In the data rows, the value 128 means zero.
Each group is a hidden curve, and its rows are points along it. There are 3 groups. The first row asked about is in group 0, and each new group gets the next number.
The table:
array([150, 155, 121, 52, 91, 145, 78, 66])
array([93, 83, 123, 145, 78, 130, 131, 197])
array([146, 141, 82, 108, 120, 168, 71, 81])
array([160, 142, 152, 161, 164, 180, 128, 70])
array([157, 163, 109, 102, 133, 183, 113, 58])
array([187, 167, 108, 127, 139, 113, 185, 85])
array([83, 104, 171, 134, 160, 81, 104, 183])
array([138, 140, 159, 159, 174, 170, 136, 97])
array([156, 160, 105, 87, 118, 177, 104, 60])
array([85, 86, 139, 161, 105, 82, 150, 206])
array([157, 156, 117, 151, 165, 101, 190, 120])
array([137, 122, 139, 158, 129, 167, 128, 118])
array([114, 127, 138, 167, 175, 90, 181, 168])
array([123, 134, 132, 164, 165, 92, 187, 160])
array([122, 133, 159, 161, 178, 159, 143, 119])
array([131, 143, 130, 158, 175, 95, 190, 146])
array([154, 154, 126, 33, 79, 129, 64, 62])
array([85, 114, 169, 162, 179, 137, 153, 168])
array([115, 113, 100, 64, 75, 123, 9, 108])
array([106, 94, 132, 147, 100, 138, 133, 176])
array([166, 170, 85, 126, 153, 202, 119, 52])
array([211, 171, 108, 55, 88, 147, 100, 34])
array([161, 153, 126, 30, 70, 123, 61, 58])
array([128, 136, 130, 163, 175, 94, 189, 151])
array([94, 87, 127, 147, 93, 133, 132, 185])
array([180, 164, 119, 33, 72, 124, 69, 50])
array([162, 162, 77, 136, 149, 200, 115, 61])
array([61, 97, 171, 143, 165, 71, 119, 213])
array([151, 135, 143, 163, 146, 165, 124, 91])
array([126, 122, 91, 74, 89, 136, 27, 100])
array([151, 145, 154, 162, 169, 174, 131, 82])
array([97, 112, 169, 127, 159, 85, 97, 169])
array([166, 168, 86, 127, 153, 204, 133, 52])
array([237, 170, 88, 74, 49, 141, 137, 33])
array([123, 109, 135, 159, 119, 157, 130, 135])
array([158, 164, 98, 108, 139, 189, 122, 56])
array([229, 170, 86, 83, 66, 131, 147, 40])
array([138, 138, 158, 164, 174, 164, 137, 99])
array([153, 148, 82, 118, 132, 180, 88, 75])
array([157, 145, 152, 157, 167, 177, 129, 78])
array([157, 141, 144, 161, 153, 178, 124, 80])
array([151, 156, 119, 64, 103, 153, 85, 63])
array([87, 89, 142, 165, 118, 81, 153, 203])
array([156, 150, 78, 127, 138, 186, 92, 73])
array([39, 83, 173, 155, 171, 77, 144, 239])
array([116, 101, 131, 155, 114, 147, 133, 154])
array([155, 152, 125, 35, 75, 128, 63, 63])
array([104, 88, 114, 122, 40, 82, 145, 186])
array([52, 94, 173, 161, 176, 96, 156, 217])
array([49, 91, 171, 147, 168, 69, 124, 222])
array([213, 175, 92, 103, 94, 123, 166, 55])
array([64, 104, 172, 164, 180, 109, 157, 198])
array([98, 88, 120, 132, 53, 82, 144, 194])
array([174, 161, 120, 30, 71, 123, 69, 52])
array([166, 157, 121, 27, 72, 123, 61, 54])
array([166, 162, 112, 143, 162, 105, 190, 108])
array([171, 162, 107, 136, 152, 111, 191, 102])
array([150, 133, 142, 160, 143, 177, 127, 97])
array([44, 83, 175, 151, 168, 70, 133, 237])
array([193, 170, 101, 122, 130, 117, 178, 79])
array([141, 151, 121, 159, 171, 99, 188, 132])
array([114, 93, 107, 110, 28, 83, 148, 182])
array([153, 158, 109, 77, 113, 166, 93, 61])
array([99, 121, 167, 162, 181, 135, 150, 150])
array([191, 161, 115, 39, 76, 130, 80, 46])
array([75, 112, 170, 163, 180, 118, 153, 182])
array([156, 143, 144, 162, 153, 180, 125, 80])
array([101, 112, 138, 173, 166, 88, 172, 184])
array([144, 128, 139, 160, 138, 172, 128, 105])
array([119, 122, 94, 71, 84, 129, 22, 103])
array([150, 154, 123, 44, 85, 137, 75, 65])
array([85, 103, 147, 174, 152, 84, 164, 195])
array([95, 81, 123, 141, 74, 126, 128, 197])
array([91, 107, 143, 176, 155, 84, 168, 193])
array([132, 127, 90, 86, 100, 148, 46, 92])
array([67, 96, 170, 142, 159, 76, 108, 201])
array([93, 75, 122, 146, 89, 129, 129, 195])
array([88, 84, 134, 150, 88, 82, 144, 204])
array([47, 87, 174, 150, 167, 69, 126, 232])
array([202, 168, 111, 47, 80, 133, 88, 39])
array([222, 173, 90, 90, 77, 130, 154, 46])
array([117, 105, 135, 158, 117, 153, 132, 148])
array([37, 85, 175, 155, 173, 72, 146, 240])
array([89, 98, 144, 173, 143, 83, 162, 201])
array([100, 90, 129, 151, 103, 137, 133, 183])
array([84, 92, 143, 168, 128, 81, 158, 205])
array([199, 172, 92, 113, 118, 120, 177, 72])
array([43, 90, 175, 163, 178, 86, 154, 229])
array([103, 121, 141, 173, 183, 91, 178, 177])
array([109, 116, 164, 121, 156, 90, 91, 152])
array([113, 130, 164, 164, 181, 149, 145, 126])
array([209, 175, 93, 110, 107, 123, 171, 61])
array([37, 87, 174, 156, 175, 77, 150, 242])
array([90, 82, 133, 142, 78, 81, 144, 204])
array([86, 86, 140, 158, 99, 80, 149, 206])
array([162, 161, 78, 135, 151, 199, 121, 61])
array([167, 164, 78, 139, 155, 203, 124, 59])
array([96, 81, 117, 128, 67, 127, 125, 191])
array([99, 86, 120, 132, 58, 80, 144, 199])
array([56, 99, 173, 163, 179, 101, 156, 211])
array([139, 137, 81, 97, 108, 159, 57, 85])
array([168, 166, 81, 138, 157, 205, 130, 55])
array([164, 165, 92, 117, 144, 195, 125, 55])
Some rows of the table again, each followed by its group:
array([85, 114, 169, 162, 179, 137, 153, 168]) 0
array([150, 133, 142, 160, 143, 177, 127, 97]) 0
array([141, 151, 121, 159, 171, 99, 188, 132]) 1
array([166, 162, 112, 143, 162, 105, 190, 108]) 1
array([151, 156, 119, 64, 103, 153, 85, 63]) 2
array([56, 99, 173, 163, 179, 101, 156, 211]) 0
array([150, 155, 121, 52, 91, 145, 78, 66]) 2
array([109, 116, 164, 121, 156, 90, 91, 152]) 0
array([151, 145, 154, 162, 169, 174, 131, 82]) 0
array([213, 175, 92, 103, 94, 123, 166, 55]) 1
array([90, 82, 133, 142, 78, 81, 144, 204]) 1
array([229, 170, 86, 83, 66, 131, 147, 40]) 1
array([166, 157, 121, 27, 72, 123, 61, 54]) 2
array([209, 175, 93, 110, 107, 123, 171, 61]) 1
array([237, 170, 88, 74, 49, 141, 137, 33]) 1
array([114, 127, 138, 167, 175, 90, 181, 168]) 1
array([88, 84, 134, 150, 88, 82, 144, 204]) 1
array([86, 86, 140, 158, 99, 80, 149, 206]) 1
array([146, 141, 82, 108, 120, 168, 71, 81]) 2
array([137, 122, 139, 158, 129, 167, 128, 118]) 0
array([211, 171, 108, 55, 88, 147, 100, 34]) 2
array([180, 164, 119, 33, 72, 124, 69, 50]) 2
array([199, 172, 92, 113, 118, 120, 177, 72]) 1
array([117, 105, 135, 158, 117, 153, 132, 148]) 0
array([166, 168, 86, 127, 153, 204, 133, 52]) 2
array([123, 134, 132, 164, 165, 92, 187, 160]) 1
array([171, 162, 107, 136, 152, 111, 191, 102]) 1
array([161, 153, 126, 30, 70, 123, 61, 58]) 2
array([155, 152, 125, 35, 75, 128, 63, 63]) 2
array([103, 121, 141, 173, 183, 91, 178, 177]) 1
array([97, 112, 169, 127, 159, 85, 97, 169]) 0
array([151, 135, 143, 163, 146, 165, 124, 91]) 0
array([100, 90, 129, 151, 103, 137, 133, 183]) 0
array([138, 138, 158, 164, 174, 164, 137, 99]) 0
array([162, 161, 78, 135, 151, 199, 121, 61]) 2
array([126, 122, 91, 74, 89, 136, 27, 100]) 2
array([104, 88, 114, 122, 40, 82, 145, 186]) 1
array([222, 173, 90, 90, 77, 130, 154, 46]) 1
array([84, 92, 143, 168, 128, 81, 158, 205]) 1
array([93, 75, 122, 146, 89, 129, 129, 195]) 0
array([131, 143, 130, 158, 175, 95, 190, 146]) 1
array([162, 162, 77, 136, 149, 200, 115, 61]) 2
array([61, 97, 171, 143, 165, 71, 119, 213]) 0
array([160, 142, 152, 161, 164, 180, 128, 70]) 0
array([93, 83, 123, 145, 78, 130, 131, 197]) 0
array([37, 87, 174, 156, 175, 77, 150, 242]) 0
array([99, 121, 167, 162, 181, 135, 150, 150]) 0
array([75, 112, 170, 163, 180, 118, 153, 182]) 0
array([37, 85, 175, 155, 173, 72, 146, 240]) 0
